Each row has a name. Each piece below is followed by the name of the row it came from, unless a question asks for something else. Each question is about the rows just above it.

[148 128 172 103  63 173 142 119 111 131 128 156  78 114 114 128 112 137
 107 130 131 190 128 140 125 129 128 131 193 136 125 131 129 127 130 154
 127  81]  J458
[206 130   4  81 157  56 156 127  74 124 131 172 112 137 139 118 148 135
 163 125 128 154 127 138 132 130 129 136 175 126 131 126 132 128 130 117
 128 121]  J894
[171 131 109  82  33  81 110 129 121 119 116 149 142 136 119 122 136 119
 107 126 133  44 128 120 130 127 127 127 146 125 129 131 146 128 129 136
 129 123]  J642
[166 130 126  92 184  57 126 136  81 123 129 156 134 170  93 125 124 153
 108 117 131  87 126 131 123 129 128 134 117 129 130 128 149 124 130 116
 128  68]  J974
[ 71 129  93  95 120 103 144 138 111 130 120 131 115  66 120 123 180 124
 107 127 129 166 128 145 131 128 127 124 164 129 132 114 121 133 124 126
 125 109]  J40
[128 154 127 140  97 103 132 124 131 132 126 141 126  83 143 125 176 117
  95 128 127 134 130 118 124 130 130 118 146 132 127 124 138 123 129 148
 128 142]  J831
[148 128 172 103  63 173 142 119 116 131 128 156  78 114 114 128 112 137
 107 130 131   7 126 140 125 128 128 131 193 136 125 131 129 127 130 154
 127  81]  J816
[224 122 208  94 137 117 165 119  76 121 148 132 121 120  66 123 146 115
 124 131 130 160 128 133 116 126 128 125 123 127 127 139 129 135 125  95
 126 136]  J680
[142 128  75 157 125 111 150 130 115 133 127 206 140  98 158 133 141 138
  90 124 135  91 129 134 126 129 130 127 116 131 125 131 131 130 128 119
 129 119]  J286
The row with [148 128 172 103  63 173 142 119 116 131 128 156  78 114 114 128 112 137
 107 130 131   7 126 140 125 128 128 131 193 136 125 131 129 127 130 154
 127  81] is  J816
The row with [127 140] is  J831
q: [128 154 127 138]  J894
[ 66 120 123] is in which row?  J40
q: [121 119 116 149]  J642

[ 91  79  86 152 214 119 131 173 185  28 152] -> J974
[131  90 123 161 126 152 201 128 138 128 141] -> J894
[112 200 184 145 173 115 110 158 215  54 142] -> J286
[115 137 205  68 149 170  97 149 112 182  92] -> J816
[108 119  81 143 180 114 129 158 174  41 126] -> J680
[126 149 188  72  48 161  98 130  90 204  98] -> J458
[121  31 166 172 197 143 152 124 134 139 124] -> J831
[114 183 137 101 122  95  72 164 199  35 142] -> J907
[150 159  38 148 123 127 188 154 168  40 152] -> J40
[103  88  90 154 185 128 157 163 175  52 125] -> J184
[ 89 155  58  92 157 114  77 169 139  81  89] -> J642
Shared by J907 and J642:  [114]
q: [123 161 126 152]  J894
The one value in J680 and J286:  [158]
Which value is in both J458 and J816?  [149]
[121  31] is in which row?  J831
Shared by J642 and J816:  [92]

[ 14 103 136  14 104 129 168 194 109  52 103  76 139 127 123  88 105  71
  91 120  95 168 145 234]  J831
[179 213 146 120 145 120 112 137 145 147 103  76 127 123 139 117 105  71
  91 120  95 104 145 234]  J184
[184 105 136  14 104 129 168 194 109  52 103  76 139 103 123 117  72  72
 145 143 163 101 152  49]  J816
q: [ 14 103 136  14 104 129 168 194 109  52 103  76 139 127 123  88 105  71
  91 120  95 168 145 234]  J831
Where do [184 105 136  14 104 129 168 194 109  52 103  76 139 103 123 117  72  72
 145 143 163 101 152  49] appear?  J816
Where do [103  76 139 103 123 117] appear?  J816

[132 156  98 165 149 150 184 170 170 140 139 128  87 121  84 150 117 200
 170 178 120  74 155 148 136 106 120 153 154 153 112 149 141 133 137 138
  76 180 123 166 110 148  59  98 120 165  89 133 112 140 173  96 131]  J40
[ 85 116 107 179 137 165 189 124 169 103 139  82 104 125 115  94  95 190
 172 137 152 105 170 118 123 100 146 126 117 115  73 143 131 124 126  97
  95 177 165 136 158 148  75 136 135 139 124 181 130 136 163 140  87]  J894
[ 85 116 107 179 137 180 189 142 169 103 139  82 104 125 115  94  95 190
 172 137 152 105 170 118 123 100 146 126 117 115  73 143 131 124 126  97
  95 177 165 136 158 148  75 136 135 139 124 181 130 136 163 140  87]  J642
[126 173 185 102 138 124  99 137 150 188 143 146 132 122 136 114 209 103
  90 183 123 118  98 113  97 126 133 137 130 117 145 137 160 120 141 183
 168 105 102 184 126 127 125  84  82  83 146 114 164  99 176  67 190]  J974
[110 142  57 150 121 156 132 164 119  85 116 134  71 144  92 201 133 172
 150 153 134 136 141 173 150  95 140  88 112 168 132 127  65 169 106 142
  75 186 121 106 117 130 115 147 151 161 137 128 104  95 146 145  99]  J98
[146 164 177  77 106  85  61 105 131 156 108 130 151 114 163 106  66 112
  88 156 132 154  72 109 117 142 134 127 137 114 194 131 150 138 112 171
 166  96  89 130 108 134 135 101 124 109 142 105 157  94  93  64 156]  J816
[ 95 146 145 100 121 129  88 166 122 111 127 162 155 132 106 195 177 124
 111 160  95 185 126 158 144 124 121  83  91 154 146 107  65 189  93 162
 113 125 115  94 132 118 184 163 132 123 139 122  89  44 153 157 132]  J680
[170 141 139 128  87 121  84 150 117 200 139  82 123 156 115  94  95 190
 135 137 152 105 170 118 123 100 146 126 117 115  73 137 131 124 126  97
  95 177 165 136 158 148  75 136 135 139 124 181 130 136 163 140  87]  J831
q: [146 164 177  77 106  85  61 105 131 156 108 130 151 114 163 106  66 112
  88 156 132 154  72 109 117 142 134 127 137 114 194 131 150 138 112 171
 166  96  89 130 108 134 135 101 124 109 142 105 157  94  93  64 156]  J816
[170 140 139 128  87 121  84 150 117 200] is in which row?  J40
Which row holds [170 141 139 128  87 121  84 150 117 200 139  82 123 156 115  94  95 190
 135 137 152 105 170 118 123 100 146 126 117 115  73 137 131 124 126  97
  95 177 165 136 158 148  75 136 135 139 124 181 130 136 163 140  87]?  J831
q: [ 95 146 145  99]  J98

[ 90 100 171 167 130  95 164 235  60 183 119  64 154 173] -> J184
[101 189 138 169 110  96 182 123  87  93  84  60 165  59] -> J894
[137 144 241 161 111  97 198 128 172  78 107 247 115 129] -> J98
[107  88 135 239 136 176 137 214  90 174 130  78 118 136] -> J642
[200 195  77  68 182 120  94  99 148 127 119 204 128 194] -> J974
[190 199  53  98 108 143 139 149  96 109 140  84 179 198] -> J286
[110 104 178 250 126 155 137 233  84 170 121  95 120 125] -> J458
[109  84  20  99 136 139 152 100 143 157 222 111 111 124] -> J40
[ 97 107 179 149 108  98 103 139  53  84 109 140  96  53] -> J816
[ 91 169 251 136 107  77 168 142  83 113  85  76 216  74] -> J831
[110 104 178 250  77 155 137 233  84 170 121  81 116 152] -> J680
Shared by J831 and J680:  [77]
Where do [179 149 108  98 103 139  53  84 109 140  96] appear?  J816
The one value in J680 and J816:  [84]
Which value is in both J816 and J642?  [107]

[121 138 133 127 125 126 120 122] : J831
[120 117 133 127 122  24  56  63] : J894
[143  93 114 133 129 143 156 151] : J40
[140 100 117 131 131 154 161 155] : J816
[116 151 138 126 123  88  94  94] : J642
[140 127 125 138 133 126 161 155] : J974
[138 133 127 125 116 131 144 143] : J98
[133 116 125 129 129 142 144  94] : J184
[121 138 133 116 125 116 130 130] : J907
[128 141 133 125  93 136 136 135] : J286
q: [138 133 127 125 126]  J831
Which value is in both J894 and J40?  [133]
Which value is in both J184 and J894?  [133]
q: [116 151 138 126 123  88  94  94]  J642
Which row holds [151 138 126 123  88]?  J642
The row with [138 133 127 125 116 131 144 143] is  J98
q: [138 133 116 125 116 130]  J907

[107 222 166 199]  J894
[ 31 190 131 144]  J458
[149 183 157 224]  J680
[ 84 131  94 221]  J98
[ 48  89 130  88]  J642
[138 201 163 211]  J816
[132 208 165  89]  J286
[206  89  90 194]  J40
Shared by J286 and J642:  [89]
Shared by J458 and J98:  [131]
Which value is in both J642 and J286?  [89]
Where do [206  89] appear?  J40

[101 125 163 140 139 148 133 126 105 181  86 105 144 109 123 102 103  95
 150 162  88  89 126  83 169  85]  J642
[162 148  94 141 112 121 159 129 149 122 171 144 117 179 136 148 152 183
 105 126 171 126 169 199  89 177]  J98
[153 185 137  93 124 104 141 142 131  58 192 194 119 147 157 194 134 166
 154  99 163 119 154 119 139 137]  J680
[136 145 166 118 132 134  78 171 125 117 166 163 112 106 155 207 124  85
 167  81 167 100 125 131 173 141]  J907
[137 101 103  78 134  92  88 123 139  24 156 160 117  98 137 141 142 120
 133  79 150 126  78 104  96 139]  J974
[114  62 106 144 138 136 127 106 115 174  93  87 142 124 120  58 119  94
 167 173 111 143 115 128 103 120]  J184
[146 117  75 131 121 111 186  90 140 114 131 125 137 167 124  73 145 188
 103 163 127 149 144 152  66 142]  J831
[101 125 163 140 139 148 133 126 105 181  86 105 144 109 123 102 103  95
 150 131 167 127 193 185 186 140]  J40
[150 160 157  95 135 116 123 138 122  78 156 198 125  99 175 165 126 122
 192 101 140 120 111  75 161 105]  J816
[143 123 166 142 133  90 103 131 121 170  88 156 125  55 169 113 123  76
 190 110 108 118  72  82 173  90]  J286
[123  88  77 131 124 113 167 105 120 137 145  96 134 181 109  90 125 147
 100 172 168 142 164 172  71 153]  J894
Which row holds [136 145 166 118 132 134  78 171 125 117 166 163 112 106 155 207 124  85
 167  81 167 100 125 131 173 141]?  J907
q: [143 123 166 142 133  90 103 131 121 170  88 156 125  55 169 113 123  76
 190 110 108 118  72  82 173  90]  J286
Which value is in both J680 and J98?  [141]
q: [101 125 163 140 139 148 133 126 105 181  86 105 144 109 123 102 103  95
 150 131 167 127 193 185 186 140]  J40

[110 157 136 101 134 152 136 141 143 110 155 105 106 138 132 142 106 106
 151 143 100  99 112 107 138 106 104 102 151 106 154 102] -> J642
[100 115 147  95 138 103 139 152 153 108  94 104 102 148 144 156 105 104
 112 122  98  99 104 104 158 100 107  98 111 103 103 100] -> J816
[144 116 136 152 105 142  99  91  94 136 118 150 147 101 100 153 149 150
 129 141 152 150 142 148 101 146 144 154 123 145 127 154] -> J831
[148  99 133 150 136 142 137 138 136 147 106 147 148 135 140 101 145 147
  95 106 149 150 142 147 131 146 150 150 105 150  98 148] -> J974
[165 179 142  91  99 105  94 101 152 160 226 141 145 123 139  55 132 138
 153 129 143 142 161 140  99 137 136 153 190 145 184 138] -> J40
[110 159 135 102 133 113 135 136 136 111 156 104 106 136 132 140 106 106
 153 143 100 102 112 106 135 105 105 104 155 107 152 103] -> J894
q: [136 152 105 142  99  91  94]  J831
[110 157 136 101 134 152 136 141 143 110 155 105 106 138 132 142 106 106
 151 143 100  99 112 107 138 106 104 102 151 106 154 102] is in which row?  J642
q: [112 122  98]  J816
q: [144 116 136 152 105 142  99  91  94 136 118 150 147 101 100 153 149 150
 129 141 152 150 142 148 101 146 144 154 123 145 127 154]  J831

[ 49 123  42 113] = J816
[ 58 162 177  57] = J974
[ 49 123  42  87] = J40
[ 39 123  93  49] = J907
q: [42 87]  J40
Where do [123  93] appear?  J907
q: [ 49 123  42  87]  J40
q: [ 49 123  42 113]  J816
q: [ 39 123]  J907

[ 68 173  41  40  69 115 164]  J816
[ 37  41 122 139 123  68  90]  J831
[ 43  63  41 173 115  68 153]  J894
q: [ 68 173  41  40  69 115]  J816
q: [ 68 173  41  40  69 115 164]  J816
The row with [ 43  63  41 173 115  68 153] is  J894

[167 121 142 128 114  71 212  65 145 111 196 175  34  87  95]  J184
[ 80 118 128 190 143 118 140 167 121 142 127  65  71 212 143]  J642
[ 80 118 128 190 143 156 140 167 121 142 114 127  71 212 116]  J680
[ 55 192 173 219  69 117 135 198 182 176 116 101 143 143 152]  J286
q: [ 80 118 128 190 143 118 140 167 121 142 127  65  71 212 143]  J642
q: [114 127]  J680
[167 121 142 127  65  71 212] is in which row?  J642
The one value in J642 and J286:  [143]
q: [34 87 95]  J184

[ 65  66 184 147  55 181]  J907
[148 144  58  87 151  61]  J642
[158 149  54  88 158  55]  J974
[150 142  88 121 126 150]  J894
[150 144  58  88 152  60]  J286
[150 144  58 149  58 174]  J816
[ 64  69 182 143  60 177]  J458
[202  23  75 180  14 117]  J184
q: [ 58 174]  J816
q: [202  23  75 180  14 117]  J184

[174  25 101  65] = J40
[ 26 101 174  54] = J894
[174 246 102 175] = J184
[237 246 102 233] = J642
Which row holds [ 25 101]?  J40
q: [246 102 233]  J642
Which value is in both J184 and J894?  [174]
Shared by J184 and J40:  [174]
q: [101  65]  J40

[128  62  95 150 149  89 114  27 150  61 121 104 128 115 180  38 106 231] -> J680
[127 134 146 107 158 143 115 215 222 149 185 146  75 153 120 202  75  35] -> J184
[113 116 101 153  73 112 145  48  37 108  79 109 178 109 125  54 170 211] -> J458
[ 99 212  49  78 141 126 184  95 123 140 141 149 228  99  37  73 182 191] -> J907
Which value is in both J907 and J184?  [149]
q: [149 185 146  75 153]  J184

